rotation ticks, each row followed by its count of ticks:
The counts run from 0 to 364.
[ 14  29 -31  -2   6   6   3  20  20 -26   7  10 -20 -12 -13  -3  20   1
   1  -7 -13  11 -34  -4 -31 -28   8   7  56  -6  48  15  -9   7  10 -22
  44  -5 -12 -14   8   9  17  22  -9  -6  12 -10 -20 -39  22  -4   2  46
 -17  -4] => 328
[-15 -10  -8 -43  -1   6  -3  19   7  10  44 -37  36  12   4  -2   3   2
 -14  18  14  25  12   2  10 -10 -49  -5  19 -25 -22  24 -17 -41  14   3
 -10  13 -19  20  31 -20 -16  -9  34  14   1   4  16  -5   3 -15  22   4
 -20  -7] => 170
[-23 -10 -31  16   7   7 -20  36  15  -7   5 -17  11  14 -19  15  16  21
   0 -29  18   7   3  -1  31 -23 -26  10  -6  34   9 -36  23   8  46 -46
 -36   3 -17 -20 -15  -5  -1  -1   3  -7   7  15 -29  -8 -15 -26  38   6
   3  -7] => 30
[  0 -14  14  55  -9 -11  -9  16   5  -4  21 -36   5 -24 -40  16  -3   9
 -13 -16   5 -13 -17 -40  23 -24 -27  21  -3   4 -14  16 -17   9   0 -27
  18  15   8  17  67  34 -17  19  21 -17   8  29 -17 -10   5   1  -5   5
 -13   2] => 167
[ 28  19  10  44  -5  25   0 -34   1 -20  -9  12 -40  -1  -5   1  19 -35
  -3 -14  -3  12 -18  -7 -37  22  -8   6  -2  10 -14 -31  -3  48 -39  17
 -24  -9  30 -42 -18   0   5  -2  -5 -13  -2 -14   7 -15  12  10 -19  -2
  23  30] => 51
[ 17 -25 -17 -33  44 -17  -6 -17  -5  35 -15  -9  20   0  17  43   5 -20
 -39  -6  13 -18 -27  -7   6   1   6 -26   7   0 -34  32 -24 -13  -7   0
   9   7   9   6  29   9  10 -23  -2 -11   4  24 -38 -35  19  10  17  13
  50  32] => 78
[ -9  29  39  67  -9  -7 -21   3  16   1   3  -7   9 -29 -39 -10  11 -27
   6 -34  14  -7 -10  -1  -1  17 -31   5 -11  -2 -16 -19  15  24   1 -18
 -21   9  25  18  43 -19 -30  14  31 -16 -12 -30   0  24 -20  30   6  -8
  16 -26] => 25
[-16  19  11  15   1 -16 -35   8  21 -11 -41   1   0  -9   3 -37  29 -24
  -6  23 -15  -9 -45 -15  38  30 -24 -19   9  12 -15   8   6  41 -24 -14
  37 -15  28  10  24  15 -13   7   7   8  20  -2   9   8  30  24  -9 -10
  24  10] => 75
[-16  24  40  19 -20 -18 -23 -10   1   1 -19  14 -10 -10 -39 -31   5 -15
  10 -12  -4  -1 -23 -13  25  27 -18 -11  21  -1  -2  23  -4  43 -30   7
  24  14  44  39  27  -1  -8 -26  13  -4  -9 -13   5  26  14  15   2  25
   9 -19] => 247
[-19  17  -3   8   1   3 -32  27   5   7 -18  -1  17  -9 -23  -1  20  33
  -7 -57  -1 -29 -13  -4  37 -37  12  25  17  20  46 -11  37  -7  28 -33
   2  10  19   7  -6  15 -15  11  23   2  -5  26 -24   5 -12  -3   6 -10
 -10 -12] => 92
[ 14  -8  -4  25 -43   8   6 -14 -28  16  -5 -13   4  16 -38  30 -17  12
 -11 -39  21  25  45   0  10  -9  24 -11  -8  29   0 -19  34 -12  28 -41
 -21 -26   9 -12   4  21  13 -13   9  10   0  10 -22  -9 -13 -33  26  25
 -23  -6] => 203
[-38 -18  25  16   2   2  11   5 -27 -19 -12  11  19   6 -19 -39 -23  43
  21   9 -27 -24  20   7  20   4  16 -34 -15  26 -15 -14  18  22  -3 -10
   6 -18  37  22  20 -23 -28  -2   1   2   4 -26  21  17  -7  36  24 -19
 -15 -22] => 37
[ 21   0 -36 -45  20  17   2   1 -21  32 -30  13  -4   4   5  22  38   2
 -21 -16 -15  20  33   0  14 -27  52 -16  31   0  38   9  30 -19  16 -12
  -7  -2  18  21   2   5  21  -1   0   8  11  21 -48   7  -7  -9 -12   3
   2   0] => 153
[  7   3  13  27  -2  11 -36  17  -5   1  17 -22 -12 -11  14  31 -27 -15
  39   9   1  40   9   8  11 -13 -27  -6  -9 -10 -34  14  22  13 -25   0
 -33  11   1  51  25 -32  27  -6   5  -8  -4 -34  -8  28   6 -39  -8  17
  10   9] => 307
[ 40  -5   0   8   8  25  31 -35 -10   9  16  22 -34   5   6  17  11 -33
 -24  -7  17  20   1  -6 -37   8   9  -1 -10  -4 -20 -21 -26   5 -45  25
 -40 -18  20 -36 -13  -4   0  -3 -10 -20   4   9  -2 -23   2   9  -6  -5
  24  35] => 52
[-13   4 -25 -52  -1   8  -1  19 -34  11  12   1 -27  31   4 -10  12 -19
  22  38  15  18  24  28  -6  -3   6 -31   9 -15  -2  30 -19 -24 -10  14
  10  33 -15  28 -16 -30 -16 -17   0 -19   7  12   0   2 -11 -34   7  24
  -9 -20] => 10
[ 12 -13   9  36   4  13   8  13 -19  24  18 -18  22 -16 -27  31  11  -5
 -28 -19  16  -3   8 -32   9 -27  -6   2 -20 -12 -31  16 -12 -12  12 -32
 -20  20  18  17  49  28   4   7   9 -14  20  20 -49   2  -8 -14  -1  25
  14   8] => 166
[ -1  13 -16 -16   7  -1 -23 -20  19  -6   2 -21 -46  12  28  22 -11 -50
  23  21   1  25  -5  27 -25  -9 -16  -9  39  -6 -14  14  -4 -13 -14  10
   1   4 -47  10  -5   4  38   0 -11 -20 -29 -22   0 -40  22 -12  -2  27
  15  15] => 219
[-11  16  -2   7 -22  -3  34   5  -5 -47   9  -6 -46  39 -17  -8 -23 -10
  28  19  -8  12  13   3 -29 -23  18  18  22  28  42   7 -25  17 -10   4
  28   1 -25 -13 -14  21  26  -6 -12 -19   4   0   4 -29 -20  10  -4  41
 -20 -29] => 353
[  4  33   3   7  23  -9  -2 -18  20 -14 -38  12 -20  13  -6  33  29 -45
   0 -21  32  15  -2   2  -7   0 -13 -24   2   0 -11 -29   4  18 -26  -1
 -20 -25 -19 -15 -14 -13   7 -14  17 -33 -44  -3 -14 -19 -14  24  16   8
  42   9] => 361
[-22 -27   7 -18 -27   8   4  10  -2  40  63 -26  -2  25  -7   4 -23   0
 -21 -10  14  -3   9  22  -3 -17  -6  15  -6 -28 -22  28 -31 -45   1  -2
  -6  21 -20 -16  -8  10 -22  -5  40   1  -5  21  15 -26  -2 -13  23   6
 -21  -6] => 342
[  3  13  31 -15 -12   5 -15  11   8  25  58 -22   0  -1 -11  -6  -2  14
  -2  -3   5 -36  -4  23 -37 -21  21   5   2 -15  16  19 -16 -49 -10   8
  44  16 -17 -18 -23  18 -22  -2  32   5   4  21  17 -21  -6 -10   0  -9
 -35  25] => 95
[  7  -6 -22 -33  23   2  -3  -1  -7  32  -8   8  31  -4 -19   5  31  28
 -32 -45   9 -19  -2  10  41 -25  21   6  13  -6  35   4  19 -46  26 -17
 -20   4  21   0  13   4 -21   7  35  15  -9  48 -21 -12 -23  11  17 -25
 -10 -10] => 91
[-10   6  16  21  -3   2 -36  27  10   2   2  26  -6  -9   6  -5  12  17
  18  -4  -9  49   6   8  26  14 -26   0  -2 -11 -34  -4  23  26  -4  -4
 -54 -33  18  40   5 -31  27   0  22   8 -14 -51  -4  19   7 -11   9  24
  -2  -7] => 135
[-19  -8   6 -12  -5  -1   8  17 -25   9  54  -9   6  21   9  -1 -39  18
  32  20  -8   5  28  38 -30  -5   7 -30 -27  21 -23  11  -4 -19   5  -4
 -23   5 -19   1 -26 -41  -9 -22 -12  -2  11 -25  18 -15 -22 -31  44  -3
  -8 -14] => 35
[ -4 -10 -23  19  28   0 -16   1   0 -22 -13 -13 -16 -12 -33  14  15   9
  25 -13   6 -13 -43 -32  19 -17 -12  12  36  32  15   6   4  37  30  -5
  -7   5  16  21  26   8  33 -11 -41 -13  -2 -11 -35 -36  34  -7   7  23
  13   4] => 80
[-26   6  14 -49   4 -19  29  14  -9  -2  -5 -10 -15  28  11  -5  10  10
  12  38  -4   5  53  25  -8 -19  31 -14  22 -27   4  18 -28 -36  -1  17
  -3  -6 -11  32   0  12  22 -22  24  -7 -26  -8  -4  -6 -17  41  -4   4
 -11 -23] => 355
[-25  -6  -1 -38  29  -8 -15  -4 -10  24 -33   4  16  16  -5  20  36  -3
 -32 -22  25 -11 -17 -20  51  -4 -35  10  22  12  15 -13  -7  16  11   3
 -16  30  28  -1  -3   1   4 -37  13 -25 -21  43 -29  -1  -2  19   6 -15
  51  12] => 251
[  7  21  -8  25 -13  22 -13   5 -10  11 -12  16 -10 -11 -26   0  15 -27
  41  -1 -21   8  36  35 -25   8  15 -73  -9 -10 -20 -36  28  -2  10 -34
  -1  -7  -2   2  -3 -33 -20  22 -22  -7  -7 -43 -18  10  -5 -14  35   3
 -10 -12] => 123
[ 16  34  55  15  24 -16  16 -15  30 -15  29   5  15 -21  -3  -4  -6   3
 -22 -16  24 -18 -48 -19 -20  13 -14  20   5  14  -3   4 -18  26 -41  22
  -4  -2  23 -24  14 -25 -29 -12  26 -11 -13  -2  28  -4 -11  40  12  -8
  15  15] => 335
[  8  37  -7  10 -21   8  26   9  15  -8  18 -20  15   2 -38   0  24  12
 -13 -12  -3   8  22 -12 -25 -16  24  -8  11   0  43  -6   9 -24  25 -45
  36 -31 -28 -14   3  31   2  16  11  16  20  -3 -19 -15 -20  -9  23  32
 -42 -13] => 266
[  9  12  15  -9  14   6  39  -1   7  -9  27 -27  22 -32 -48  10  34   7
  -5  -1   4   2  14 -36 -38 -12   2   5  14 -12  31  14 -30  -1  28 -20
   9  -6   6  22  31  25  45  -8 -12  -6  24 -22 -32 -14   1  11   1  32
 -22   3] => 19
[-13  -7  25 -25   9   3  34  26 -27  24  10   9  24  13  16  45 -22   0
 -46  -4  -5   3  22  -4  16 -31  26   3 -26 -10 -18  17 -31  -6 -27 -23
  -8  12   4   4  15   6  23 -27  24 -10  11  17 -40   8 -13   8   8  22
  56  -5] => 103
[ 27  -9   8   9 -21  23 -21 -22 -25  48   8 -15  21  -8  -9  18 -19  -2
   4 -12  -2  22  45   2  10  16   4 -59  -6 -14 -24  -5  60 -32  -1 -16
 -14  -8  19  27  48 -20 -17  -9  -1  20   0 -11   5  17  10 -31   4 -16
 -22  18] => 61
[ -4  -7  12  30  -8 -12 -34 -17  24  -2 -12  14   0   9  30 -20 -16 -19
 -44 -25  -9   7 -36  11  33   2 -22  25  -3   6 -50   1   5  31 -42   4
  -4 -25  10 -37   3   4 -20   4  37   2  -9  22  17 -15  19  21  -3 -18
  34  28] => 138
[  9   7 -19  13   9   5  30 -37   3 -18  -8  -7 -22  44   2   8  -8 -45
  -1 -18  23  12  -1   1 -19  14 -18   5  -1  37   9 -14 -10  26 -15  25
 -35   1  -2 -48  -8 -25  -5 -34 -10 -40   1   8   7 -13 -25  24  17  -1
  30  -4] => 114
[ -3  -2 -18  11 -17  38 -34  10  13   1   9 -29 -28  11  27   4 -16 -10
  24   7  -4  24   8  23   7 -24 -38   5  12 -13 -10 -26  32 -29 -14   9
  -7  30 -44  -2   3 -16 -15  17  11 -10 -46  12  30  -2   1 -20 -20 -26
  -4  15] => 59
[ -5  36  33   5 -24 -17  24 -32  10  15 -23   8 -13   7  -9 -16  35 -57
 -37   9 -14  -6  16   7 -28  36   2 -33  -3 -33 -24   2 -15  -4 -29   6
  17  -9  10 -18  16  24   8   8  19   2   9  -8  11   5   2  46  -4  -3
   9  18] => 359
[ -2 -10 -15  -5  24  -7  28  10 -23  -5   8 -11  29  23 -34   0   1  23
 -13 -15 -10 -14  27   6  -1 -19  29 -11  -9  45  19  37  -2  -6  52 -19
 -29 -11  28   4   4  -7  18 -24 -21   8  49   3 -36 -10 -33 -14  36  18
 -21 -30] => 178
[ 51  29 -11  -2   6   7   7   2  22 -25   0  -6  11  31  19   9  -2   3
  -9  10  -2  49   2  -2  -5   2   5 -19  -6  46  17 -17  33  12 -40   4
   1 -29  -8 -31  -4 -28 -15  -5   8  28  34  24  25  -7  -1 -24   1  -8
 -20  19] => 64
[ -9   0 -17 -26  24  42  11  17 -24  -1  42 -16  -1  24 -16  10  12 -15
  50  13  28  12  28   8 -29  -4 -29 -16  19  -9  21 -13  -6 -13   9  17
 -43  46  -7  16   2 -40   8 -28 -19 -22  -8  -6   3  -1 -24 -27   9   6
  -7 -24] => 257
